Each path below is one point turned by a fixed rotation once a step. After each direction that follows a path, write how fast that rotation turns it, in degrees a step (0 if it stays still).
Each turn is a multiple of 5 degrees from 10 to 175, or 0.
Each row of a path follows its step; steps can be skipped.
Rotation 1:
step 0: [121,-47,63,-3,-9,-162,-163,106,-77,-158,130,135,-69,8,-175,-68,-77,81,58,-94,103,-34,-357,-78,36,-220,-151,181,167,-114,-52,59,0,122,-6,-101,155,-18,32,-257,-9,7,-169,-113,-40,-218,-46,144,153,-27,251,-60,-13,-13,-343,-105,-141,-214,92,279,-205,147,16,91,-16,-9,66,-170,266]
step 4: [10,-17,-127,-45,-219,8,-69,-5,-106,132,37,-101,-9,32,-164,-278,22,-100,-110,-22,8,99,143,444,255,-16,-110,-269,99,-45,219,-55,-43,-92,-103,78,-131,7,61,-13,-93,-6,-319,-112,161,-211,154,6,-52,44,-152,65,174,35,136,-170,165,150,237,-1,116,-133,-6,-39,247,106,109,-32,1]
step 5: [51,-91,-98,-145,89,-24,-137,-45,145,-142,-39,-143,-122,-80,35,-77,233,37,-226,287,-159,-270,-11,107,158,72,39,258,-99,224,37,15,-91,138,-28,-87,190,-244,195,-117,-93,-200,17,-6,-90,-42,64,-137,-45,-225,94,-168,70,-6,-42,-78,195,-61,120,-195,-258,118,-69,-163,-33,-49,-38,-298,-33]
step 7: [15,-86,-78,147,-51,209,-179,115,-135,-144,191,145,-27,-116,169,142,242,16,-190,-121,-82,-65,373,-152,-148,-326,121,-78,111,96,-170,-32,-121,65,134,-31,-89,-34,-110,-5,-137,-123,155,-26,-29,-89,42,82,-87,-56,-60,37,-54,-7,22,-68,-128,-178,-64,-33,-120,-39,-4,-236,-228,-289,206,255,16]
step 13: [95,-113,46,-131,-159,130,-99,61,-18,183,43,63,9,-6,-17,263,17,19,101,-63,-47,-161,136,-64,-227,-242,-130,191,4,351,159,189,300,-145,73,61,-202,-133,-30,129,1,-192,-136,257,-33,-137,-167,-151,-121,-22,70,-121,-219,94,34,155,21,-267,-41,-7,-209,-74,95,-16,25,63,-37,181,37]
step 14: [-110,139,230,168,-78,59,-119,-236,-197,162,92,-109,-30,0,-158,-197,176,-152,174,182,-136,-43,60,-68,17,-50,-133,-218,-36,111,-79,29,141,91,-6,16,-144,-63,-28,1,-53,-142,-25,257,96,-20,121,-8,38,46,-11,6,210,-105,120,-325,40,178,-229,-47,413,-116,28,57,182,10,-66,141,-161]
step 19: [157,-182,-32,192,-136,9,10,-84,-22,417,40,-160,260,-107,-61,241,39,65,39,41,85,93,117,164,-8,-83,-76,177,237,46,-117,133,49,-10,122,42,-244,-21,-280,63,-5,-82,-153,-47,-16,-18,62,212,39,-159,-174,123,-241,110,12,-101,-107,160,107,107,132,-19,265,79,14,214,163,37,99]
step 20: [126,-73,-175,35,212,192,-67,-108,207,47,-66,-53,19,21,-111,-83,207,-45,102,-8,-61,3,36,-166,250,131,-41,-49,-176,65,-78,153,-26,298,147,65,-30,70,20,-99,-137,-102,-115,11,113,-80,-92,-211,-178,175,-89,-124,73,-29,-394,-307,134,-47,-108,124,103,248,222,-166,127,-4,-3,37,-142]
step 21: [104,177,4,114,-135,-83,111,-66,99,175,-117,-20,-20,38,243,-175,-127,-30,209,-138,-144,-40,-55,321,147,-10,-110,-104,-65,-97,22,25,-143,9,-252,-217,93,53,-9,-42,-320,-80,-116,119,84,-19,-197,-164,122,-31,-128,-189,-75,-8,21,-2,175,-43,326,-114,-156,-156,24,167,52,209,-130,73,241]
Speeds:
[18,-23,68,-11,-12,-17,39,18,38,106,21,2,32,10,-11,23,10,34,-4,-23,33,-30,41,-15,74,78,40,15,29,15,-15,2,26,7,10,34,25,9,48,-27,2,8,-56,-50,-8,-9,-42,-37,-46,-20,-56,13,-21,34,19,16,54,-13,46,-13,22,-11,31,-40,50,-3,-11,-20,-40] -> 45
[-10,16,49,29,-13,-40,1,-47,10,60,12,-5,-58,48,6,0,-21,-9,27,46,19,23,-43,23,-47,34,-36,27,0,4,-51,12,-9,18,-26,21,-15,-11,0,22,50,-52,38,59,53,36,-3,32,8,29,-46,12,-15,19,12,34,8,68,57,46,-36,-62,-20,-11,34,-38,73,4,18] -> 140
[-53,17,41,36,57,-18,13,-16,-12,39,-60,-24,1,-19,-12,-5,56,7,-65,54,41,-55,-55,-7,6,-43,-10,-6,10,-6,-11,15,31,56,40,-36,-28,-16,10,-13,-14,40,-7,-34,46,62,-6,-13,37,-2,54,4,-5,3,-13,3,53,9,-46,81,-17,24,14,21,29,-36,-65,-1,-11] -> 125
[-2,76,-2,-53,-23,-61,-18,-25,25,-23,35,17,56,-67,-30,-11,55,-21,43,14,55,-8,14,21,11,24,32,66,-17,29,38,-36,1,8,-3,19,-22,-16,4,-15,8,42,-27,-32,30,-26,71,27,-13,22,10,-25,-33,11,17,37,11,25,16,-1,-27,43,-82,3,-37,-50,3,-7,61] -> 60
[-2,22,-18,-11,-31,19,-8,78,-74,22,18,3,1,14,-6,1,-13,12,9,52,-52,11,-10,8,-2,23,11,1,-39,-21,25,55,7,9,3,11,-40,-55,3,-12,10,53,-10,-34,48,-82,-1,-10,-29,-3,-27,31,-35,-47,-49,21,8,45,-28,8,-31,-55,91,8,-70,-61,1,-3,-22] -> 115
[7,12,8,20,-9,-38,0,58,38,-53,7,-71,-2,-20,4,-43,23,-90,-7,11,45,38,-50,20,-59,36,34,-26,-37,-1,-22,-50,15,-17,-15,12,8,13,-3,35,-22,-8,3,-8,27,-70,-18,-49,25,-35,-15,-7,-19,42,-26,-85,31,7,59,24,-21,-9,13,4,7,39,-41,-8,-54] -> 65
[-79,58,46,-6,-41,17,-45,39,-35,53,-1,-66,11,-14,11,-13,-37,38,-7,0,-23,-50,-35,-20,-29,-1,39,18,17,-1,-16,4,-39,5,17,33,20,22,-16,21,10,8,-28,65,-7,48,79,-32,44,17,-49,-42,-28,-41,-16,1,-11,-43,17,-36,20,23,-31,-27,-52,37,-16,-11,-52] -> 90
Rotation 2:
step 1: [54,202,40,139,-97,-72,177,-91,-34,-196,103,47,-155,150,190,269,217,-96,-71,27,4,30,150,60,-300,-54,-15,-211,90,-175,270,95,-4,13,-148,163,-43,-33,-118,-122,-26,43,97,289,-230,-71,-306,-333,-79,-178,-159,-123,-55,32,-60,6,89,4,-66,-92,208,166,30,-93,75,83,139,71,-74]
step 8: [240,21,101,150,220,-57,-119,13,-60,-143,-349,-1,-46,126,-19,-214,-30,-113,69,-242,89,-33,90,-15,-197,-141,-114,-18,-108,55,-11,-194,95,-268,124,238,4,-86,-35,181,-15,3,66,-191,34,-70,135,-26,-196,-22,-333,-23,-181,-137,-307,128,-69,84,-105,99,-90,270,-122,213,-91,-124,70,64,-93]
step 10: [285,95,-32,80,152,127,59,-217,90,-130,157,87,78,95,-133,-78,15,14,-123,-162,-91,-132,10,-202,-113,-18,-14,84,182,-120,33,27,-99,24,347,-236,45,149,103,-264,-61,-176,-42,218,7,-29,-33,27,-96,133,-215,285,43,82,269,50,-137,131,-116,-26,162,340,-156,-83,51,-91,188,-86,76]
step 11: [23,165,-176,149,240,-33,102,-152,-215,-124,39,-173,-49,-12,-52,-80,-11,-274,-35,-169,-46,-182,-103,63,-245,66,-240,-71,91,25,17,-51,34,-212,-40,-7,-18,104,-131,86,-40,-57,298,129,-33,-168,-50,-25,141,-14,-103,428,-214,186,-108,-164,-108,135,-85,156,-132,125,173,-19,-14,-158,11,259,-61]
step 13: [69,90,-80,-95,-6,11,-136,-417,304,-136,-111,8,-73,186,11,-127,210,93,12,-49,287,-139,166,-162,-32,-25,140,-15,174,-235,-85,24,126,124,51,73,134,-104,-8,-40,-59,-77,-13,-219,89,-258,-112,-134,6,296,-151,135,-83,37,133,191,-4,-160,59,126,102,67,123,-168,243,-30,84,155,-75]
step 14: [10,26,-47,-259,85,55,-69,-72,173,22,-2,122,-271,111,-146,63,-39,135,-90,-281,-267,-88,2,50,-81,-122,-195,-21,179,-7,175,0,20,-125,13,14,104,-67,60,-39,-158,-42,138,91,114,100,-25,-319,39,105,-57,309,-466,193,268,103,136,5,81,113,-120,-93,130,145,-69,76,2,108,-164]
step 15: [146,-31,215,-186,-68,34,181,29,116,-34,-71,-120,14,77,-98,52,-240,22,-97,-106,-88,65,-167,-17,110,121,-214,-111,148,-350,101,-140,-10,118,-59,-33,-94,100,43,178,162,-30,18,198,71,-17,-303,-199,73,-193,-33,246,-33,-108,-41,228,223,-73,-94,151,-45,291,334,58,25,-174,-67,5,114]
step 22: [-204,276,40,22,49,6,-32,-16,-105,-108,158,122,-169,228,-27,-73,296,19,48,-16,-45,-78,79,-151,-105,-168,-157,-55,-86,37,284,-199,138,-153,8,71,-216,116,140,6,-119,164,12,199,24,-259,199,-361,178,31,-21,67,48,-56,-71,-100,74,45,-155,-99,28,266,56,-107,31,140,236,240,31]
step 26: [114,13,460,-63,92,31,-156,40,36,63,56,-201,13,-43,-202,-4,-126,-51,96,-159,-107,-245,-11,-24,-143,-132,63,100,83,-13,103,-252,107,12,87,-29,-249,-21,-125,39,-59,149,-5,-26,108,-166,91,-77,-178,-113,-492,252,-54,-111,-43,176,227,-75,-25,111,104,94,-184,24,12,-62,124,69,151]
Speeds:
[11,-21,1,29,19,-12,-78,26,15,-19,22,23,-29,27,53,12,10,-21,-6,-2,-5,-3,-37,-38,0,7,18,-26,10,23,3,22,36,-62,55,-68,-15,-39,12,55,-7,4,-2,-44,6,20,-6,-79,2,78,33,-5,-10,18,-11,-61,-82,-26,-29,-36,-58,44,-11,-20,61,-35,11,12,-9] -> 125
[20,-10,91,30,35,2,-31,82,-22,43,-31,-36,35,41,-21,-3,-23,23,-14,-7,-16,33,-6,-31,-15,-71,9,7,-22,-37,-3,34,19,-24,-15,6,-44,6,-63,-53,35,-65,10,-54,-62,61,-28,-17,-47,1,18,-1,-18,-16,-11,3,-3,10,-14,45,49,25,-38,9,-32,-11,-38,-6,25] -> 40
[-29,22,12,-20,-29,-58,12,15,-1,1,13,21,-72,-22,1,45,28,-50,24,8,6,-18,29,-41,31,-54,-4,29,-75,33,3,18,12,16,54,4,-21,-5,-47,-52,-20,12,-15,28,-31,15,43,26,9,-3,-20,-50,22,15,-72,13,13,-37,-39,-75,-18,23,17,32,-51,-34,20,4,86] -> 20
[5,56,-1,-14,-20,31,-32,-45,-34,-12,-29,-84,40,-24,-37,40,-38,-8,-15,0,-19,25,-36,-14,5,-30,-33,-24,-9,1,68,21,-11,-56,32,47,44,-29,36,-3,1,19,21,17,-13,20,76,-47,35,-51,31,90,23,1,-50,-31,4,-28,-27,-5,4,3,-3,49,36,35,-3,-32,16] -> 100
[71,-56,71,2,31,0,-21,57,-18,22,-21,-34,-60,-25,-4,-29,-17,-54,-3,-28,0,18,62,-3,4,4,29,17,6,7,21,-15,-55,-26,-26,-15,70,28,6,35,-19,-36,-38,27,72,27,18,70,5,-39,-1,-32,26,-11,-25,16,-13,-15,15,-16,-50,44,-25,16,50,49,-2,-36,-21] -> 35
Rotation 3:
step 0: [-29,232,-132,-91,-118,227,-113,242,-60,-23,-35,-74,-8,-12,242,-128,-100,-16,-13,320,-34,-242,-355,-44,-40,29,-232,113,111,-213,113,25,67,-33,-92,43,-221,-91,166,252,-136,-301,-55,3,209,-135,274,54,120,76,-217,84,-55,-43,130,54,27,-157,136,34,223,-1,-112,70,58,-127,177,-15,-21]
step 4: [-231,-49,-263,-97,-73,-240,29,40,-71,41,163,26,-243,-105,-222,8,-148,-126,-19,-103,-120,103,-222,175,252,10,-211,178,101,-28,84,80,-143,-14,-125,147,-41,123,57,-155,66,-13,-127,-144,90,162,-140,50,299,-85,-33,-91,-110,-89,164,64,-280,-59,126,-125,-236,-106,-160,-29,-300,162,77,259,52]
step 7: [-440,169,-100,-199,-26,171,57,86,-61,8,84,-158,-198,227,8,-109,-216,-65,35,-61,8,-64,-159,193,-36,112,-14,156,-33,73,-81,15,250,142,-77,150,9,-39,-2,-204,76,71,-29,366,44,8,-221,76,176,99,-187,113,-14,54,-78,-118,64,61,-22,-314,-258,1,-117,-113,199,78,165,-172,-65]
step 11: [-9,-139,132,-41,26,-59,-149,189,-39,-220,96,-267,-146,-180,131,226,-215,223,1,275,78,-170,-26,43,-45,155,65,145,61,112,206,39,-39,-8,-149,-73,92,271,-30,74,-265,68,-23,-39,195,-93,-37,-109,-232,145,-295,64,-295,-228,12,-3,-186,118,111,-163,74,-172,-69,58,0,8,16,239,-30]
step 15: [-51,20,230,-196,-65,71,132,-198,-153,208,50,107,2,54,-145,205,26,-244,-118,-107,-162,-25,-39,221,100,-310,-25,-98,-133,35,80,26,40,242,-92,62,-6,-20,-94,-32,-139,-78,-157,269,-180,-194,-57,-104,169,90,-142,181,-136,-245,238,207,59,-99,60,-40,-43,-140,-211,29,-94,-73,-217,247,155]
step 19: [-19,-202,-168,120,-81,-360,48,-57,-26,-137,65,-238,-119,103,-1,49,-100,147,-85,-209,-171,114,-106,-122,-153,14,-11,60,18,59,-62,137,-67,-69,100,310,219,-188,-90,115,47,147,-19,255,30,-209,196,-21,-142,203,-41,86,-260,-21,-151,154,105,29,-81,-103,-268,211,-153,-157,265,-113,-109,47,-86]
step 20: [-62,162,80,-217,346,-265,-81,57,-223,96,-31,100,-196,-61,11,111,-161,131,-32,-4,-77,109,-117,-207,-20,-11,61,25,-38,-95,152,-27,-121,-301,-8,-110,-40,149,-303,28,-74,-7,7,108,-298,-276,-15,-80,-221,-108,-108,-40,260,-87,176,142,-209,-89,56,282,-43,-85,-15,137,202,109,-36,66,19]
step 25: [-231,105,-72,142,124,175,-60,62,-55,378,-9,26,118,307,39,-25,-48,-90,-110,-46,-37,183,-323,61,169,91,142,56,-72,-281,257,63,19,63,124,90,178,19,-24,4,40,134,-160,142,-248,28,129,-86,-42,-55,174,251,32,81,34,-48,-30,87,116,63,-97,133,-203,-76,-116,101,-51,40,-447]
step 27: [19,124,-247,283,25,194,-4,-177,-139,230,135,-85,-78,-260,164,244,-19,4,-23,10,-100,274,-280,-149,201,26,-2,-81,-268,98,73,-3,-22,12,110,158,95,24,33,164,-194,117,31,69,160,-11,-24,-85,115,-53,-248,114,154,51,294,81,18,-338,42,-48,9,180,43,-133,1,-134,0,172,-59]
Speeds:
[58,-5,8,-91,-42,36,-22,28,41,26,-32,28,62,-31,7,33,44,7,62,-52,-55,20,-7,-41,45,-19,-58,15,25,43,-16,53,-17,29,6,17,12,54,-22,35,-15,-3,7,-22,-6,-14,-6,12,2,74,-4,-41,-2,-25,-40,-4,-19,-2,-3,21,-75,-25,-23,-15,13,25,-29,-24,-23] -> 160
[-24,-18,-25,8,-10,43,-41,-29,11,9,2,18,-17,28,-24,-16,30,-34,38,-48,48,-14,-15,-4,23,6,-42,-23,35,-44,12,-28,10,21,15,27,27,-64,57,-18,75,-56,-1,6,37,-6,21,-2,-28,-2,-67,-17,34,51,-5,63,36,-16,-39,-27,-32,-27,-60,-65,-10,-7,-41,71,-30] -> 120
[49,82,11,33,-4,-3,-53,-24,22,-11,21,7,10,91,-30,0,-6,-14,-26,-51,46,-44,52,26,59,-7,-59,-7,-14,2,9,24,-17,6,3,-80,-11,42,-16,16,21,61,0,33,22,-6,-6,-38,-22,-43,27,-28,42,13,-66,-20,-5,-8,23,28,22,25,28,10,18,14,19,12,-67] -> 95
[-2,-25,34,-3,53,60,-30,-24,-65,5,44,-41,4,-22,-11,16,-3,13,23,1,-5,-23,49,18,-28,58,-10,-16,6,37,-13,-36,-4,-24,-13,-21,64,47,-27,24,15,38,-5,-42,39,-62,-60,28,-15,-3,-3,-2,38,26,44,53,-20,-31,-16,10,-67,-38,61,-9,-61,11,63,2,22] -> 115
[27,25,33,-32,-73,34,39,40,-51,-30,15,-32,65,-34,38,41,29,-44,-43,-42,-9,28,-9,-11,21,49,7,-44,-22,-62,-9,-30,2,12,30,-54,34,-31,23,31,-11,47,-29,-39,16,34,29,-29,-15,-37,-83,46,-16,-13,-1,-42,29,5,15,-5,16,-28,-12,41,-44,-26,3,4,-7] -> 25
[-2,15,-18,31,-49,45,39,22,5,-23,-13,49,-27,-19,24,-10,29,68,6,36,-12,17,-26,-1,27,14,-58,-3,7,-58,5,-86,-9,-17,16,38,-10,35,-43,41,33,26,9,-34,-13,23,14,-21,14,5,80,-23,54,-3,16,36,31,-68,15,-68,36,37,-3,-16,-41,-2,5,-58,-40] -> 10
